In the data rows, zero lies at 4.5, halfway between 4 and 5.
Here are some numbered points:
[2 4 6 5 0 6 6 2 5 3 6 0 4 6 4 4 4 5 4 8 2 6 4 6] 0
[1 8 4 4 7 5 5 6 9 6 1 6 2 7 1 0 6 3 6 8 1 3 0 3] 1
[4 3 6 3 5 2 6 6 5 6 6 4 5 7 5 6 7 6 7 8 3 5 3 6] 2
[6 5 1 6 4 5 4 4 4 4 6 4 5 4 4 5 2 4 2 2 7 4 8 6] 3
[5 5 9 0 8 5 1 4 7 6 4 6 7 5 8 6 5 2 7 1 6 3 6 4] 4
[5 3 2 5 6 4 4 6 4 1 8 3 6 5 5 5 6 4 5 3 6 4 6 4] 5
[5 2 7 4 3 3 5 5 2 5 7 3 5 5 5 6 6 6 6 4 5 3 7 5] 6
[6 6 3 8 4 7 5 2 3 4 2 4 4 3 2 3 2 3 3 4 5 5 4 5] 7
[5 2 4 5 5 4 4 5 4 3 5 3 8 4 6 7 6 4 5 3 5 4 8 5] 8
[7 5 1 6 4 4 8 4 0 4 7 5 4 5 2 6 3 8 3 4 6 6 6 7] 9
[4 8 2 6 5 2 7 2 2 6 3 6 0 3 6 5 3 3 1 5 5 6 6 5] 10
[5 6 3 7 5 4 3 3 4 5 4 5 3 4 2 3 3 3 4 4 5 2 5 5] 11
[9 2 2 9 0 8 7 4 0 7 4 2 7 2 0 4 0 9 3 3 5 4 5 5] 12
[3 4 1 8 1 5 5 3 3 3 5 2 4 3 5 5 2 4 0 5 5 5 7 5] 13
[5 4 9 3 4 6 1 3 6 5 4 4 6 4 6 5 5 3 6 2 6 2 6 3] 14
[5 5 5 8 6 2 5 3 1 7 1 7 2 3 5 4 5 3 5 5 4 2 7 4] 15
[4 6 3 5 5 5 8 4 4 6 3 7 3 3 5 5 3 6 3 6 4 9 1 4] 16
[2 6 7 3 4 2 4 3 5 5 4 5 2 6 6 4 7 3 4 6 4 4 5 5] 17
[4 5 4 3 6 3 3 6 5 6 4 6 4 4 7 5 4 4 4 3 5 5 7 4] 18
[2 3 6 3 0 4 6 4 6 6 4 3 4 5 6 5 5 6 5 9 2 6 4 4] 19
[9 2 4 9 0 9 6 4 2 6 4 2 7 2 0 5 1 8 3 4 5 4 5 5] 20
[6 3 1 7 4 4 5 8 2 2 8 4 6 5 1 4 5 8 4 3 6 2 7 5] 21
[6 4 9 2 8 4 2 5 5 3 5 6 6 6 6 5 8 2 9 2 6 2 5 4] 22
[3 8 3 5 5 1 6 3 3 6 4 6 0 3 6 5 2 2 1 5 5 6 6 5] 23
[5 6 7 2 6 4 3 5 6 8 2 7 3 4 3 3 4 5 5 4 4 4 2 3] 24
[6 6 4 7 3 5 4 3 3 2 7 2 4 5 4 5 2 4 3 2 7 4 7 7] 25
[5 4 7 4 6 9 2 4 7 4 2 4 7 4 5 3 5 3 6 4 4 4 1 3] 26
[2 2 5 2 3 6 4 7 7 2 7 2 8 7 5 3 8 6 6 6 3 4 2 3] 27
[4 4 1 5 5 3 5 6 6 4 5 4 5 5 5 5 3 4 4 4 3 5 6 6] 28
[5 2 7 2 5 7 4 4 6 4 5 4 7 6 6 6 5 5 7 4 5 5 3 5] 29
[5 1 8 4 2 6 5 4 4 6 4 3 7 5 5 6 5 7 6 7 2 6 4 5] 30
[4 3 4 6 5 4 4 5 4 3 4 4 6 4 6 5 6 2 5 5 3 3 7 5] 31
[3 5 6 4 4 3 4 3 4 4 5 4 3 5 5 4 6 3 5 6 4 3 5 5] 32
New points follow, each followed by the number of its nearest point above.
[3 5 2 4 5 5 5 5 7 5 4 5 5 6 4 5 4 4 5 6 3 4 3 5] 28
[6 2 6 5 2 7 5 3 4 5 4 3 7 4 5 6 4 5 5 5 4 5 5 6] 30
[7 3 1 6 2 3 8 5 0 5 8 4 5 3 4 8 2 8 3 4 7 6 8 7] 9
[6 3 9 2 4 7 1 2 5 5 4 4 6 4 6 5 5 3 6 2 6 3 6 4] 14
[6 2 5 8 0 8 4 4 3 6 4 0 6 4 1 4 2 7 4 6 4 2 5 5] 20
[4 3 4 3 4 1 6 5 4 5 6 4 5 7 4 6 7 6 7 7 3 4 5 6] 2
[4 4 1 7 1 5 5 2 2 3 5 3 5 2 5 5 3 4 1 5 5 6 7 6] 13
[3 5 3 4 7 1 4 6 4 5 4 7 4 4 9 5 7 3 4 5 4 5 7 4] 18
[5 3 7 3 4 7 4 5 6 4 4 4 7 4 6 6 5 5 6 4 5 7 3 4] 29
[5 1 7 4 2 6 5 4 4 6 3 4 7 5 5 6 5 7 7 8 2 6 3 5] 30
[6 3 7 4 3 3 5 4 1 4 7 4 5 5 5 7 6 6 6 4 6 3 8 6] 6
[3 7 3 4 6 4 6 7 8 5 2 6 1 7 0 0 6 4 6 8 1 4 0 3] 1
[2 5 0 6 4 2 5 6 4 4 6 4 3 5 6 5 4 4 3 7 3 4 7 5] 28
[6 5 5 5 5 5 6 3 3 4 4 4 3 5 4 5 4 5 6 5 5 5 4 6] 32
[2 1 6 2 2 6 3 7 7 2 7 2 8 7 5 3 7 6 6 6 3 4 2 4] 27
[5 4 3 4 6 3 4 7 4 7 4 7 6 3 7 6 4 6 2 2 6 5 8 4] 18
[4 8 6 4 7 6 3 3 6 7 0 8 3 2 5 3 3 2 3 4 4 5 2 2] 24
[4 4 4 3 7 2 4 6 4 5 4 7 5 4 8 5 6 3 4 4 4 5 7 4] 18
[7 7 6 4 9 4 3 5 3 5 5 8 4 3 4 4 4 4 4 0 9 4 6 3] 18
[4 7 5 4 7 6 2 4 7 7 0 8 3 2 5 2 4 2 3 4 4 5 2 2] 24
[6 2 2 5 2 3 8 5 0 7 7 4 5 4 5 7 2 9 3 5 4 7 7 7] 9
[5 3 0 6 4 3 5 8 2 1 9 3 5 6 1 4 5 7 4 4 6 2 6 4] 21
[5 2 7 3 4 7 4 4 6 4 5 4 7 5 7 6 5 5 6 4 4 6 3 5] 29
[6 2 0 7 4 3 6 9 2 1 8 4 6 6 0 3 6 8 4 3 6 2 7 5] 21
[4 4 3 4 6 4 4 7 5 0 7 4 7 6 6 5 8 4 4 3 6 4 5 4] 5
[4 4 4 3 5 4 3 4 5 5 5 6 5 3 6 5 5 4 3 3 5 5 7 4] 18
[7 4 9 2 8 4 2 4 4 3 5 5 7 5 6 6 8 3 9 1 7 2 5 4] 22
[6 4 2 5 3 4 7 5 2 6 6 5 3 3 3 6 3 8 3 5 5 7 4 6] 9
[4 4 7 3 4 6 5 6 7 8 3 5 4 4 4 3 5 7 5 6 3 5 0 2] 24
[9 5 6 7 6 8 3 3 3 5 2 5 7 3 3 5 2 4 4 0 7 4 5 3] 7
[6 5 1 6 4 3 7 5 2 4 7 5 4 5 3 5 3 7 4 4 6 6 5 7] 9
[6 5 5 8 6 2 5 3 1 7 1 6 2 2 4 4 5 4 4 5 4 2 7 4] 15
[3 5 2 4 5 4 6 5 4 5 4 6 3 4 5 4 3 5 2 5 4 8 3 4] 16
